rotation steps, each row followed by its count of steps
The counts run from 0 to 42.
[ 42  15 -23 -17 -32  -4  46 -72  31  46  25 -58  15 -18 -39   7  -9 -19
 -10   6  22  49   1  28   9  26   8  38  40  13] | 1
[ -8 -16 -43 -11 -36 -19  48 -59  19  52  18  -6 -60  12 -52 -43  10   9
 -14 -20 -35 -17   9  44 -16  10 -19  41  58  33] | 28
[  7 -19 -22 -37 -22 -26  82 -25 -16  63  37 -44 -50 -13 -43  23  36   2
 -42  36 -24  23 -11   9   3  40   4  25  25   4] | 36
[ 52  -5 -51 -27 -31 -54  -3 -56  51  22  10   3 -71 -20   1   2  29   9
 -20 -18  51  50   1  14   7  30  26  58  54   8] | 10
[  6  -2 -16 -33 -16 -15  64 -33  23  34  48 -18   1   2 -42  21  48  -3
 -27 -10  16   8   9  42 -30  35   6  70  49 -39] | 31
[ 52 -30 -24   9  -2 -15  14 -49  13  30  17 -17 -30 -28   3 -21  17 -49
 -12   7  41  52  17 -26  12  44  38  30  64  -4] | 9
[  3  35 -26  -3 -30 -11  39 -26  24   2  26  -2   0 -33  -7  14  -6 -13
 -34   1  16  18  21  44 -16  28 -29  23  55 -45] | 18
[ 34   7 -26 -17 -56 -34  34 -42   9  18  -9  -5  -8 -10  -7  -1  18  -5
 -39 -20  29   5  49  17  10  31  -4  27  77  -4] | 22
[ 28 -13 -46 -33   7   0  68 -23   3  47  -2 -35 -21  21 -11 -31  18  24
  11  28 -35  17   1  35 -22  30 -35  16  34 -18] | 33
[ 24 -12 -33  -8 -16  11  28 -83  30  16  -2 -50 -47 -29 -18 -23   2 -36
 -17   9  32  22  12 -10 -19  59   0 -17  47   2] | 8
[-16  19 -23 -28   0  -9  82 -39  37  50  19 -62   5  -5 -39   4  47  -6
 -14  29 -34 -14  50  -7   6  58 -10  18  37 -13] | 34
[ -3 -23  -3  18 -24 -30  43 -17   8  34 -18 -17 -38  -2 -36 -16  36 -10
 -56 -46   3   7  13  13 -27  31   6   0  75 -38] | 25
[ 26  29 -37 -38 -32  15  41 -40  21  39  38 -45 -31 -23 -34  -5 -20  -5
  -1   2  11  23 -24  18  23  63   2   9  14  29] | 2
[ 43  30  12 -23   0  -1  32 -15  29  22 -13 -70 -48 -36 -35  13  11 -57
 -34   1  28  22  17 -18 -15  42  -2 -17  72 -14] | 4
[ 45  -6 -60 -15   2  11  34 -23   1  41   1 -15 -27  -7 -53 -13  -7  35
 -16  -4  13  68  -8  84 -10  58 -26  36  51  -1] | 15
[ 15  28 -21 -25  -8 -20  63 -38   9  22  11  -5 -48  43 -53   0  19 -38
 -43  21 -37  35  -3  29  25  -5 -25  43  51   5] | 37
[ 46   0 -55 -16 -13 -32  41 -23  23  26 -29 -18 -47   3 -18 -31 -46   1
 -18  20  -1  25 -32  41 -42  51   4  24  76 -48] | 16
[ 23  26 -24  10  -5  -6  54 -24  29  21   6  -7 -17 -22   3 -22 -25  11
 -24  -1  22  30  23  50 -32  85 -15  31  55 -34] | 17
[  5 -26 -38 -16 -25 -17  51 -22  30  47  17 -24 -26   3 -59 -16  45   5
 -30   3 -27  51   4  54   4  17  -7  52  26   2] | 32
[ 13   1 -71 -18 -28   2  37 -37  19  13  10 -10 -71  -6 -37 -36  -6  -2
 -35 -14   8  32 -16  39 -10  27  17   3  30   4] | 11
[ -8  -1 -22 -12 -27 -47  44 -67  49   5   1  -3 -17 -28 -26 -33  24  -8
 -28 -10  22 -17  43  -3 -23  32  -2  51  60 -25] | 26
[ 36  -9 -15 -24 -24  22  46 -17  54  44   2 -83   3 -14 -39  36 -24  -5
 -23  19   6  35   7  -5  17  42  22  11  49  -7] | 0
[  1  16 -26  -5 -11   3  75 -32  42  68  -6 -11 -26  -5 -49 -25  36 -23
 -22  -2 -19  19  29  45 -34   9  24  -4  55 -24] | 29
[ 46  18  -9  -5 -35 -42  43  -9  28  16 -15 -44 -45  -2 -28   8  15  -2
 -23  35  56  64 -18   6  31  55  22  -3  44   5] | 5
[ 33  11 -31  -8  -6  21  36 -44  35  18   6 -23   1 -36 -16 -29  19 -13
  -9   7  31  38  10  26 -19  88  13  30  38 -44] | 13
[ 18  35 -29 -39  13 -28  46 -35  -2   8  17 -47 -76   5 -63  -3  44 -33
 -32  11   4  65  -8  -4   8   0  17 -23  34  15] | 41
[ 10  16  -9 -26 -30   3  78 -34   5  29 -29 -61 -14   8 -26  -6   9 -10
 -38  27 -29  25 -11   6  -3  33 -19 -10  42  -6] | 38
[ 19  37 -18 -50  -1 -20  43 -65   9  12  69 -47 -37  -2 -51  33  47   8
 -25  13  -2  52  15  -3   6  20 -40  -3  54  22] | 40
[ 27  13 -28 -30 -15 -30  12 -61  -7  51  11  -3 -39   0 -76 -44  19 -14
 -52 -30 -21  43  28  33   8  35 -30  12  64  30] | 24
[ 50  21 -66 -19  10 -12  44 -50  47  33 -13 -20 -57 -14 -18 -23  -8 -38
   4 -16  -4  19 -36   8 -45  51  27  22  58 -28] | 12
[ 22   9 -62 -17   8   8  12 -51  28  13  35   7  24 -21 -30  -9  15  13
  28   0  30  36   4  30 -28  62  12  33  41  -4] | 14
[ 22  37  -6 -23 -12 -35  58 -51  43  12 -19 -49 -56  26 -11  -3  -4 -37
 -29   8  14  44 -26   7 -25 -18   1 -25  47  -3] | 42
[ 27  26 -17   6 -53 -12  21 -49   9  22  49  -2 -16 -34 -47 -34   8 -15
 -50  -2  22  24  37  48  32  20 -21  43  29  17] | 23
[ 36  31 -26  -9 -18 -24  41 -37   9  66 -24  -7  12 -42  -9  -4 -13 -16
 -44  21  -4  18  17  39 -30  29 -21  39  86 -53] | 21
[ -6 -32 -21 -14  12   5  42 -40  43  63  24 -25 -23 -17 -34  -1  61 -33
 -23  33 -21  15  15  12 -31  14   8  32  59 -14] | 30
[ 21  -2  -4 -30  16  -2  74 -62   9  69  45 -27 -17  -5 -38  18  71  17
 -20  28  -8  33  28  -3 -27  48 -26  37  62 -10] | 35
